In the rows, zero is written as 128.
The rows below fall into families. The same turns and mirrors carry the whole set onto itself and the rows of a family onto each other. For each named row, which other rows are in its family? Write them in the order they are listed.
These 25 rows form 5 families of 5 rows each.
Z50: [165 114 126 157 137 129 119 121 118 132 120 108 141 140 155 100 102 121
 103]
Z187: [127 108 107 135 132 126 129 140 119 137 135 122 135 132 142 135 144  98
 129]
Z915: [128 121 131 128 152 174  87 107 110 116 116 114 131  70 120 108 143 132
 146]
Z785: [130 115 134 126 153 156  74 106 108 125 107  97 139  69 113 119 131 153
 123]
Z686: [143  95 107 130 129 116 125 138 136 144 121 115 136 113 144 151 135 114
 118]
Z553: [130  93 118 122 135 143  97 131 131 143 108 117 137  69 123 149 150 135
 133]
Z425: [152 116 107 137 115 113 129 132 123 163 132 116 122 124 136 135 127 104
 114]
Z55: [136 115 132 119 110 147  96 129 127 164 107 132 127  81 139 126 155 123
 151]
Z431: [134 125 117 145 149 130 124 106  98 126 139  99 131 146 148 106 121 109
 109]
Z839: [142 150 148 133 134 142  79  99  91 138 120  97 133 121 135  81 116 138
 121]
Z617: [151 126 143 151 149 151  82 113 101 119 115  99 150 117 126  83 103 146
 109]
Z223: [135 109 115 125 113 135 104 142 126 165 121 127 126  82 112 142 149 118
 136]
Z283: [127 109 141 140 140 163  69 124 101 140 101 114 147  81 111 103 134 153
 125]
Z766: [150  90 114 149 121 129 129 135 131 160 113 127 136 118 156 131 132 113
 115]
Z536: [138 128 133 125 131 158  74 121 111 141 115 113 130  64  96 114 135 140
 137]
Z854: [136 134 132 141 162 159  99  85  92 114 126  93 129 108 133  90 119 129
 120]
Z832: [157 147 137 137 142 150  81  98 101 126 124  94 128  95 111  89 105 139
 116]
Z447: [145 129 132 137 159 137  89  97  99 114 122  81 140 113 127 103 105 146
 100]
Z623: [153 117 116 140 145 111 122 117 118 126 130  93 139 140 148 123 107 121
  98]
Z63: [127  86 123 140 124 151  99 137 120 165 101 131 140  83 129 133 153 133
 129]
Z637: [123 105 117 125 134 152 107 141 127 131 121 132 135  86 125 135 157 112
 153]
Z87: [151 121 124 127 106 120 119 139 132 158 121 128 129 125 155 125 139 105
 137]
Z488: [153 142 133 136 121 117 108 119 110 142 129 107 132 150 153  96 114 114
 118]
Z415: [131 133 146 122 127 160  72 105 103 150 107 112 129  78 126  98 141 144
 141]
Z445: [165 140 122 144 133 122 116 105 108 140 134  95 122 133 136 102 100 117
 102]

Which other rows belong to the same family as Z425? Z223, Z536, Z832, Z445
Which other rows belong to the same family as Z915? Z187, Z431, Z854, Z637
Which other rows belong to the same family as Z87? Z55, Z839, Z488, Z415
Which other rows belong to the same family as Z63? Z50, Z617, Z283, Z766

The rows below fall into families. The same turns and mirrors carry the whole set onto itself and the rows of a family onto each other. For each named row, which other rows are in its family? Write them in the order they are listed.
These 32 rows form 4 families of 8 rows each.
Z677: [141 123 120 188 119 119  78 169 116 116 169 156 147 144 134  91  99 146
 141 144 126 159 109 155]
Z977: [157 114 110 163 120 122 112 157 117 118 194 137 100 140  89 131 120 148
 143 119 134 150 138 162]
Z837: [142 123  99 175 118  83 132 172 112 141 185 134  75 145 140  94 111 160
 113 129 113 155 114 127]
Z141: [126 120  92 195 121  66  77 168 125 129 154 153 146 146 146 110 113 125
 144 136  97 139 112  96]
Z851: [130 127  93 140  79  90  95 172 125 138 183 123 125 127 112 131 104 153
 113 151 112 159 108 124]
Z320: [145 116 126 195 112 127  85 157 108 119 173 164 135 144 141  79 106 142
 137 135 123 156 125 136]
Z353: [141 123 106 193 104  83 136 165 111 134 188 144  75 141 128 100 107 138
 109 130 117 159 136 120]
Z93: [160 110 103 156 101 111 124 140 119 122 194 136  93 135 102 123 115 152
 131 136 141 154 134 155]
Z913: [147 125 107 202 150  99 116 147 100 126 176 171 125 148 125 101 132 149
 165 104 124 136 137 124]
Z17: [129 129  89 151  72  84 105 170 126 129 177 110 136 134 121 134  99 151
 111 150 115 148 110 119]
Z767: [124 128  85 152  85  95 103 181 131 144 178 117 135 127 102 129 108 130
 113 147 118 152 100 118]
Z314: [150 124 132 205 112 112  86 158 119 118 178 149 132 140 125  90 102 142
 143 151 130 170 117 152]
Z693: [143 122  70 160 111  62 123 156 122 126 178 110 112 150 120 152 127 145
 144 118 113 125 131 104]
Z326: [137 122 122 197 112 124  95 162 108 115 170 166 146 128 134  84 101 147
 136 137 123 160 121 147]
Z829: [138 122  93 174 121 106  89 156 126 131 178 127 186 148 101 132 118 148
 168 129 127 131 119 113]
Z396: [137 131  89 169 119  94  82 161 126 133 187 131 171 149  93 143 123 148
 175 138 130 137 117 117]
Z420: [139 124 117 188 117  89 121 175 110 143 185 144  76 142 126  89 104 141
 110 124 113 157 121 119]
Z393: [129 121  81 144  76  74 109 175 136 142 172 113 136 135 121 123  97 152
 118 140 117 150 114 115]
Z612: [158 119  96 156 114 118 123 164 114 113 195 128  96 136 103 133 112 170
 141 127 128 144 130 162]
Z687: [144 118 106 184 105  83 137 158 109 128 190 139  70 135 122  97  98 153
 120 128 120 143 133 116]
Z413: [155 113 103 161 101 115 121 151 113 119 200 139 101 142  93 129 113 152
 134 125 137 153 153 153]
Z911: [136 115  69 158 121  74 118 178 127 131 178 112 110 143 102 142 121 125
 152 110 109 123 131  99]
Z340: [152 131 115 213 140 114 110 144  97 120 182 169 120 148 119 108 133 149
 165 116 126 130 132 125]
Z144: [124 122  92 198 118  64  88 180 131 129 163 130 142 147 142 109 102 121
 152 145 101 146 109  90]
Z601: [137 128  91 180 111 106  83 163 132 139 168 140 185 150 111 134 129 141
 164 130 127 138 112 119]
Z180: [126 121  96 208 125  75 102 170 131 133 159 129 158 144 142 107 108 124
 147 136 102 136 104  90]
Z276: [139 119  74 161 119  63 119 165 123 123 179 121  91 140 112 152 127 141
 149 117 102 127 131 106]
Z604: [124 124  93 208 116  82  94 183 129 128 156 135 158 150 140 112 112 130
 156 124 102 129 118  89]
Z287: [129 130  94 176 115  97  69 158 118 120 178 155 172 141  97 142 123 154
 165 133 121 127 120 119]
Z227: [151 126 122 209 145  88 102 152 104 127 193 152 113 160 116  97 125 154
 173 114 129 139 141 119]
Z633: [135 122  67 165 103  64 130 163 134 127 172 112 116 139 107 156 123 148
 151 121 117 123 124 113]
Z561: [145 133 106 206 158  89 105 160 101 127 178 164 121 159 123 105 126 156
 170 110 124 127 125 120]

Which other rows belong to the same family as Z561? Z677, Z977, Z851, Z396, Z420, Z144, Z276
Which other rows belong to the same family as Z141? Z837, Z767, Z314, Z612, Z911, Z287, Z227
Which other rows belong to the same family as Z180? Z353, Z913, Z17, Z693, Z326, Z829, Z413

The rows below fall into families. The same turns and mirrors carry the whole set onto itself and the rows of a family onto each other. For each named row, which other rows are in its family? Write them in the order they are listed.
These 40 rows form 8 families of 5 rows each.
Z869: [155 126 131 107  88 118 107 131 123 145 132 126 119 104  96 123 138 138
 114]
Z938: [100 141 113  72 109 117 142 120 126 138 112 115 106 129 134 134 138 155
 119]
Z38: [108 141 114  87 110 119 143 126 146 142 111 111 102 132 126 143 130 161
 118]
Z625: [114 132 152 133 128 147 150 115 110 109 134  93 141 118 151 106 140 120
 142]
Z289: [111 130 123  69 144 145 158 121 116 126 137 111 157 124 134 129 132 149
 145]
Z128: [107 155 153 133 125 149 146 127 120 108 131 107 143 115 139 115 128 122
 153]
Z535: [168 151 136 136 147 123 145 128 114 141 119 108 122 115 130 116 167 124
 104]
Z733: [114 143 153 134 114 148 150 102 118 109 117  93 151 124 118 116 147 117
 144]
Z730: [108 135 152 142 121 152 152 115 121 114 121 106 145 122 134 106 134 115
 142]
Z858: [114 141 118  83 114 112 139 122 140 144 103 102 106 132 116 131 134 171
 122]
Z969: [156 130 136 107  87 130  99 137 129 154 128 123 136 115 108 124 129 142
 118]
Z957: [168 148 145 139 149 121 133 131 129 133 134 117 120 117 127 115 162 115
 110]
Z386: [114 141 123  72 161 146 137 118 118 141 136 121 149 119 133 141 131 138
 143]
Z667: [106 139 123  81 117 122 135 121 151 136 105 112  97 133 125 132 137 159
 113]
Z40: [111 134 123  70 151 138 161 121 118 132 138 100 157 128 133 114 127 121
 140]
Z391: [163 122 138 105  91 120 128 145 122 150 127 110 122 112  91 123 123 138
 112]
Z68: [118 134 116  67 149 150 153 119 127 142 132 111 162 115 131 126 140 131
 143]
Z44: [122 136 146 141 121 146 150 110 111 105 140 101 145 128 125 107 152 111
 143]
Z620: [108 145 114  90 104 109 140 112 140 135 110 110 110 141 131 131 146 162
 111]
Z121: [162 137 135 111  93 111 103 128 125 152 124 121 134 119  99 117 137 150
 123]
Z705: [160 142 132 110  90 120 106 139 132 148 129 128 133 114 100 131 127 142
 123]
Z583: [125 135 117  69 153 135 149 113 124 148 130  90 163 127 130 124 131 130
 135]
Z634: [119 144 157 123 129 134 145 111 120  97 132  99 145 121 134 103 141 118
 158]
Z594: [160 144 145 100  88 118 115 140 122 148 121 122 149 121  99 120 124 142
 114]
Z66: [115 132 125  67 145 147 161 122 128 143 136 101 159 124 135 136 134 130
 136]
Z31: [115 125 131  65 152 131 145 110 109 140 129 112 151 128 147 125 128 136
 139]
Z240: [157 140 140  89  89 123 109 143 120 142 124 120 123 118  96 130 131 148
 116]
Z783: [169 141 126 142 132 118 142 131 120 131 137 100 115 103 128 107 165 121
 127]
Z406: [114 123 128  75 104 121 147 117 127 135 117 123 106 137 120 142 147 163
 110]
Z330: [170 138 150 130 137 125 134 136 125 124 143 101 120 107 124 103 163 116
 110]
Z221: [173 139 137 139 140 124 127 135 112 137 131 105 111 119 121 114 157 123
 108]
Z25: [110 135 158 135 122 150 150 105 120 115 130 105 147 124 137 118 143 107
 139]
Z452: [150 125 137 109  89 130 114 141 133 157 147 117 130 114 100 126 127 125
 105]
Z238: [168 143 152 135 142 117 138 124 122 133 132 112 130 122 122 101 170 122
 108]
Z821: [171 143 140 136 146 131 141 139 132 132 136 114 122 121 127 110 169 126
 107]
Z645: [111 133 160 131 123 143 160 106 110 122 121  97 152 122 136 103 146 115
 137]
Z139: [156 151 133 137 135 130 148 147 133 133 150 105 117 108 137 113 163 119
 110]
Z301: [110 128 117  78 122 115 140 124 133 137 112 122 100 128 113 134 125 163
 114]
Z592: [114 133 124  66 139 143 165 118 120 145 125  95 159 119 130 126 141 144
 142]
Z16: [103 131 129  88 118 126 130 114 143 137 123 124  97 138 111 146 140 152
 106]

Which other rows belong to the same family as Z16? Z128, Z386, Z452, Z139
Which other rows belong to the same family as Z66? Z38, Z957, Z705, Z25
Which other rows belong to the same family as Z68? Z730, Z969, Z667, Z821
Which other rows belong to the same family as Z44? Z938, Z40, Z240, Z221
Which other rows belong to the same family as Z869? Z625, Z289, Z330, Z301
Which other rows belong to the same family as Z645? Z858, Z121, Z238, Z592

The rows below fall into families. The same turns and mirrors carry the whole set onto itself and the rows of a family onto each other. For each named row, which other rows are in its family? Write them in the order they are listed.
These 28 rows form 7 families of 4 rows each.
Z996: [155 117 109 118 116 118 162 119 125 109 160 137]
Z926: [136  96 108 127 131 119 120 138 129 136 137 104]
Z681: [168 114 127 124  96 123 167 126 128 112 140 141]
Z714: [175 116 105 131 106 133 159 128 127 132 146 127]
Z903: [121 114 156 148 136 120 133 132 129 177 127 128]
Z315: [157 116 123 109 109 118 165 124 119 107 151 136]
Z5: [118 131 148 141 141 121 135 135 130 169 119 111]
Z685: [135  98 113 131 116 120 123 142 118 143 150 103]
Z284: [148 111 130 160 128 137 133 141 132 145 148  98]
Z692: [107 123 152 133 144 132 125 129 129 161 117 135]
Z838: [151 134 161 131 133 115 161 118 139 136 124 172]
Z696: [128 103 108 141 126 124 122 139 127 144 157 110]
Z684: [146 146 155 126 119 118 167 122 131 154 118 161]
Z658: [154  96 113 105 107 120 152 117 132 113 143 134]
Z550: [142 130 149 130 134 119 181 108 134 140 134 167]
Z319: [143 132 166 126 130 116 175 114 128 144 129 163]
Z3: [116 116 147 153 144 124 142 128 135 176 132 140]
Z348: [126 140 155 149 149 139 157 142 133 158 127 125]
Z539: [131 100 128 139 127 130 112 128 124 123 145 103]
Z950: [144 129 147 115 124 126 160 105 131 145 116 172]
Z383: [134  98 124 133 126 117 112 122 134 145 145 102]
Z777: [152 143 131 118 128 135 183 130 129 145 126 154]
Z225: [159 108 121 114 118 119 158 129 132  97 141 143]
Z368: [166 104 122 120 106 124 146 105 125 109 142 141]
Z164: [139  99 121 138 117 125 136 140 128 127 141  92]
Z570: [117 129 165 140 141 119 126 122 139 162 130 139]
Z351: [129 123 148 144 145 115 123 128 137 175 120 132]
Z80: [137 127 153 112 121 122 165 118 139 129 128 173]

Which other rows belong to the same family as Z658? Z383, Z570, Z80
Which other rows belong to the same family as Z681? Z5, Z684, Z164
Which other rows belong to the same family as Z539? Z692, Z950, Z368
Which other rows belong to the same family as Z351? Z926, Z838, Z225
Which other rows belong to the same family as Z903? Z315, Z685, Z319

The rows below fall into families. The same turns and mirrors carry the whole set onto itself and the rows of a family onto each other. For each named row, which other rows are in its family? Write them in the order they are listed.
These 32 rows form 4 families of 8 rows each.
Z843: [141  96 106 140 120 117 129 174 125 122]
Z788: [135 110 121 149 115 153 162 146 148 143]
Z108: [117  95 122 139 129 165 142 129 133 134]
Z444: [184  95 131 140 121 124 115 144 114 133]
Z571: [159 106 131 127 114 111 147 151 101 129]
Z208: [156 133 113 158 106 104 142 152 137 118]
Z7: [150 139 137 142 127 135 134 105 148 148]
Z459: [144  87 131 143 118 110 109 117 131 102]
Z215: [123 124 138 162 132 114 128 106 128 111]
Z836: [149 112 101 158 121 104 119 155 140 108]
Z239: [150  91 129 144 116 115 101 150 151 116]
Z378: [132  75 134 134 101 133 133 121 130 116]
Z638: [165  89 113 147 129 121 107 156 110 124]
Z463: [140 126 109 147 143 153 127 113 109 150]
Z798: [131 142 117 143 137 124 149 117 111 141]
Z185: [162  84 138 123 104 129 145 122 119 126]
Z22: [140 138 121 171 124 124 135 140 160 127]
Z722: [163 103 130 136  91 134 155 143 145 136]
Z598: [167 110 109 139 107 123 156 161 128 132]
Z939: [149 132 119 151 142 148 116 105 122 148]
Z282: [138 120 101 150 142 160 121 125 125 151]
Z230: [177 100 118 144 126 118 119 155 105 130]
Z371: [119  97 137 140 122 143 154 113 116 128]
Z334: [168 101 153 131 111 109 119 127 127 123]
Z453: [125 109 120 144 129 151 119 119 162 144]
Z277: [146 126 110 155 141 155 111 116 136 150]
Z133: [114 122 124 149 141 132 136 114 106 116]
Z35: [106 113 100 145 140 142 134 132 126 137]
Z523: [172  83 127 143 124 128 102 145 120 127]
Z41: [146 153 130 162 135 123 134 120 137 125]
Z997: [126 105 117 156 116 102 120 130 121  98]
Z525: [149 127 128 151 122 156 139 136 164 143]

Which other rows belong to the same family as Z378? Z788, Z208, Z215, Z22, Z722, Z371, Z997
Which other rows belong to the same family as Z185? Z108, Z459, Z836, Z598, Z133, Z41, Z525
Which other rows belong to the same family as Z334? Z843, Z571, Z7, Z239, Z798, Z453, Z35

